0: [175 171 158 175 176 131 137 171]
1: [138 147 155 160 164 169 158 166]
2: [184 172 170 170 174 136 135 154]
3: [149 164 175 138 165 150 166 141]
4: [137 143 162 163 172 177 158 182]
5: [149 141 163 133 163 180 139 153]
6: [150 137 148 176 152 150 168 160]
7: [151 152 148 146 138 158 169 162]
8: [159 168 172 149 155 137 152 136]
9: [181 180 168 174 181 130 135 168]
10: [161 164 161 155 164 141 146 159]
11: [142 177 173 147 159 147 176 135]
12: [182 173 155 177 176 131 135 172]
13: [149 149 154 151 146 157 171 165]
14: [150 146 177 163 165 174 153 176]
15: [155 152 160 169 164 177 149 165]
16: [175 168 161 166 164 138 138 146]
17: [150 159 137 146 138 152 177 140]
18: [157 166 158 154 133 158 164 158]
19: [148 146 162 139 158 172 137 157]
20: [148 153 148 147 135 146 166 143]
21: [147 176 170 158 154 181 171 131]
22: [155 140 161 132 171 169 139 158]
23: [162 177 163 138 158 133 162 140]
24: [155 141 149 173 152 153 161 161]
25: [137 158 168 157 171 163 161 174]
26: [142 163 133 168 172 166 161 163]
27: [151 139 169 169 150 169 174 174]
28: [147 149 144 179 159 154 168 129]
29: [151 151 173 172 173 177 152 174]
30: [158 170 157 150 140 158 170 147]
31: [142 172 172 164 169 161 169 141]
32: [149 142 162 130 157 175 141 154]
33: [159 138 185 168 175 176 147 180]
34: [157 155 138 154 135 148 170 147]
35: [149 158 139 149 136 157 175 146]
36: [158 165 147 161 163 147 174 136]
37: [185 176 169 168 170 135 135 150]
38: [146 139 173 171 158 164 172 175]
39: [160 170 159 148 153 164 158 152]
40: [149 162 136 139 141 157 175 142]
41: [162 160 170 159 148 147 165 153]
42: [147 136 138 182 152 161 159 141]
43: [148 163 137 148 136 150 174 146]
44: [162 162 143 141 135 150 179 151]
45: [162 151 182 168 174 160 154 158]
46: [170 175 158 154 166 140 141 171]
47: [147 132 137 180 144 153 160 153]
48: [181 173 165 166 182 130 130 158]
49: [139 140 155 175 148 150 179 157]
50: [148 166 150 147 133 144 172 151]
51: [175 163 163 161 143 161 151 162]
52: [150 163 150 147 137 154 175 146]
53: [175 148 160 141 153 159 132 177]
54: [150 169 153 140 135 157 172 153]
55: [149 161 140 151 133 152 176 149]
56: [182 174 158 170 179 131 135 153]
57: [157 154 132 148 138 160 169 139]
58: [153 146 152 155 142 165 166 177]
59: [144 143 166 170 166 173 162 176]
60: [155 150 137 148 138 157 162 137]
61: [149 177 159 153 169 168 154 135]
62: [149 159 139 146 135 146 164 140]
63: [171 172 164 161 141 166 165 150]
64: [153 137 168 130 155 173 144 153]
65: [154 142 168 130 157 174 149 148]
66: [146 144 162 164 161 165 181 165]
67: [146 174 161 147 159 157 176 128]
68: [162 157 153 157 159 139 140 184]
69: [180 171 160 163 171 130 142 151]
70: [181 172 159 168 180 130 137 161]
71: [179 176 170 174 182 132 133 151]
72: [155 144 154 141 162 181 136 162]
73: [164 168 157 153 166 138 144 163]
74: [154 155 146 146 130 153 173 155]
75: [171 152 143 144 137 149 163 144]
76: [144 155 130 160 138 163 168 141]
77: [162 157 162 147 161 164 133 159]
78: [154 146 166 132 166 168 140 155]
79: [148 149 164 137 173 174 132 158]
80: [157 173 160 151 149 160 175 139]
81: [158 132 160 183 144 166 159 170]
82: [133 152 155 152 165 173 159 183]
83: [165 174 162 153 147 148 170 148]
84: [159 138 174 170 171 177 146 168]
85: [149 146 161 131 158 175 144 152]
86: [179 169 157 153 144 169 155 162]
87: [163 155 162 146 159 166 136 161]
88: [133 152 163 168 168 176 169 183]
89: [135 147 159 155 168 169 155 179]
90: [164 165 160 154 147 150 159 144]
91: [149 138 160 177 158 159 153 159]
92: [158 166 140 140 133 143 166 149]
93: [152 173 148 144 138 148 180 141]
94: [148 141 164 175 158 171 173 170]
95: [164 169 154 148 149 152 173 148]
96: [179 171 169 174 181 130 133 155]
97: [182 172 166 176 177 131 136 148]
98: [144 132 159 183 159 165 150 169]
99: [157 177 173 158 169 170 161 143]
100: [140 140 149 172 152 158 166 155]
101: [138 151 137 173 180 170 152 182]
102: [139 154 169 154 174 176 170 183]
103: [155 157 135 148 133 154 172 153]
104: [135 153 164 160 166 180 163 183]
105: [149 146 171 171 163 164 177 163]
106: [142 149 137 158 141 158 176 147]

[143 143 147 163 152 165 166 163] 100 1
[144 144 164 130 168 180 140 155] 5 32
[165 153 147 133 151 148 139 181] 53 68
[150 147 141 172 177 168 164 160] 26 1
[163 158 141 155 136 151 165 139] 34 60
[154 171 153 139 137 161 175 147] 54 30
[175 159 183 171 160 135 172 165] 41 45
[158 177 154 142 142 150 181 133] 93 80
[148 164 172 155 162 157 168 139] 31 3
[159 168 159 159 148 176 159 155] 39 63
[136 173 165 148 170 175 158 174] 25 102
[175 173 166 142 173 136 138 172] 46 73
[147 135 153 175 150 165 154 154] 91 100
[163 165 158 140 162 129 158 137] 23 8
[141 142 163 141 159 175 140 171] 19 72
[161 173 179 159 162 179 163 151] 99 21
[137 160 162 146 170 143 142 155] 10 73
[176 175 154 151 146 171 151 164] 86 51
[176 143 152 141 150 162 130 179] 53 87
[158 158 136 171 174 161 149 148] 26 15
[154 143 159 143 161 168 137 157] 19 78
[153 169 163 146 161 139 139 133] 8 23
[148 153 135 161 142 162 174 155] 106 76
[152 175 166 160 165 175 152 148] 99 61
[177 149 174 155 147 158 130 181] 53 87
[173 155 184 166 175 161 164 153] 45 99
[133 168 131 152 166 144 131 177] 68 26
[144 166 164 158 172 154 138 177] 25 10
[171 174 155 166 139 175 155 147] 63 86
[170 169 171 163 165 174 160 140] 99 63
[138 174 147 139 132 157 181 131] 93 40
[139 149 140 170 141 165 174 150] 106 76
[153 174 164 152 166 136 148 136] 8 23
[136 159 143 146 153 144 138 183] 68 89
[142 135 154 165 144 155 161 180] 58 24
[131 173 163 153 171 173 154 166] 25 82
[163 164 161 141 158 132 155 148] 23 8
[157 154 132 147 138 153 170 139] 57 60
[147 159 179 171 175 164 154 157] 45 29
[153 132 162 172 164 160 160 158] 91 24
[140 172 164 148 171 159 172 135] 67 31
[141 148 149 169 144 161 173 163] 100 49
[135 163 166 140 172 152 142 172] 25 89
[142 172 128 176 147 155 180 138] 76 106
[140 176 176 144 169 157 173 137] 11 3
[159 175 166 144 162 133 154 146] 23 8
[148 140 168 164 173 171 162 176] 59 4
[139 148 148 171 164 173 181 160] 66 94
[175 163 166 160 140 166 159 151] 63 51
[140 148 138 155 142 168 170 155] 106 76
[142 139 151 164 139 160 172 174] 58 13
[175 181 168 159 140 168 153 146] 63 86
[159 158 169 144 136 152 168 160] 18 41
[151 169 138 142 139 159 179 143] 40 17
[149 142 151 152 146 157 171 162] 13 7
[151 171 151 137 130 154 177 150] 54 52
[171 131 184 180 181 154 158 181] 33 45
[136 182 163 155 139 177 155 132] 21 61
[180 166 160 154 171 131 137 147] 69 16
[157 171 181 162 168 170 163 148] 99 31
[144 170 175 159 172 160 173 136] 31 99
[140 168 165 143 169 152 149 184] 25 89
[166 165 172 160 151 141 177 150] 41 83
[143 149 160 165 166 174 158 160] 1 15
[174 153 160 137 152 164 136 181] 53 87
[144 181 173 144 165 150 170 132] 11 67
[155 168 180 166 172 169 147 143] 99 45
[144 141 148 169 151 165 175 162] 100 66
[144 168 146 142 133 147 172 148] 50 52
[163 165 181 175 177 158 148 148] 45 99
[147 149 150 172 159 161 177 165] 66 100
[158 132 160 180 150 158 157 173] 81 98
[149 150 166 169 170 173 151 176] 29 14
[144 147 141 153 146 163 177 158] 106 13
[168 176 162 147 157 138 159 136] 23 8
[159 129 181 181 177 163 150 183] 33 84
[175 177 164 160 173 142 143 165] 46 73
[141 154 137 141 151 158 170 138] 40 17
[162 146 183 170 181 149 173 154] 45 105
[175 174 161 157 173 144 142 171] 46 73
[147 137 154 180 147 168 164 154] 100 91
[149 131 144 181 158 152 169 152] 6 47
[147 154 129 157 140 154 164 138] 76 60
[139 144 149 172 160 160 173 149] 100 49
[152 138 173 170 170 171 150 169] 84 14
[142 169 159 161 159 157 180 132] 67 31
[149 137 160 170 170 169 158 179] 59 4
[179 165 163 168 143 172 151 166] 51 86
[146 142 155 165 158 161 176 168] 66 94
[140 140 136 170 154 165 166 155] 100 42
[150 141 160 166 159 162 174 161] 66 105
[171 174 151 157 142 180 151 157] 86 63
[165 153 146 153 139 152 159 143] 75 60
[163 157 144 146 143 152 164 151] 75 34
[140 144 147 160 163 175 153 172] 1 89
[169 153 138 139 131 152 172 141] 75 44
[174 161 129 169 168 162 132 132] 16 77
[140 182 165 143 151 182 162 133] 21 61
[158 169 159 163 171 142 149 153] 10 73
[141 168 157 154 177 151 149 174] 25 10
[154 146 162 142 176 174 135 159] 79 22
[138 140 160 168 160 162 173 164] 66 94
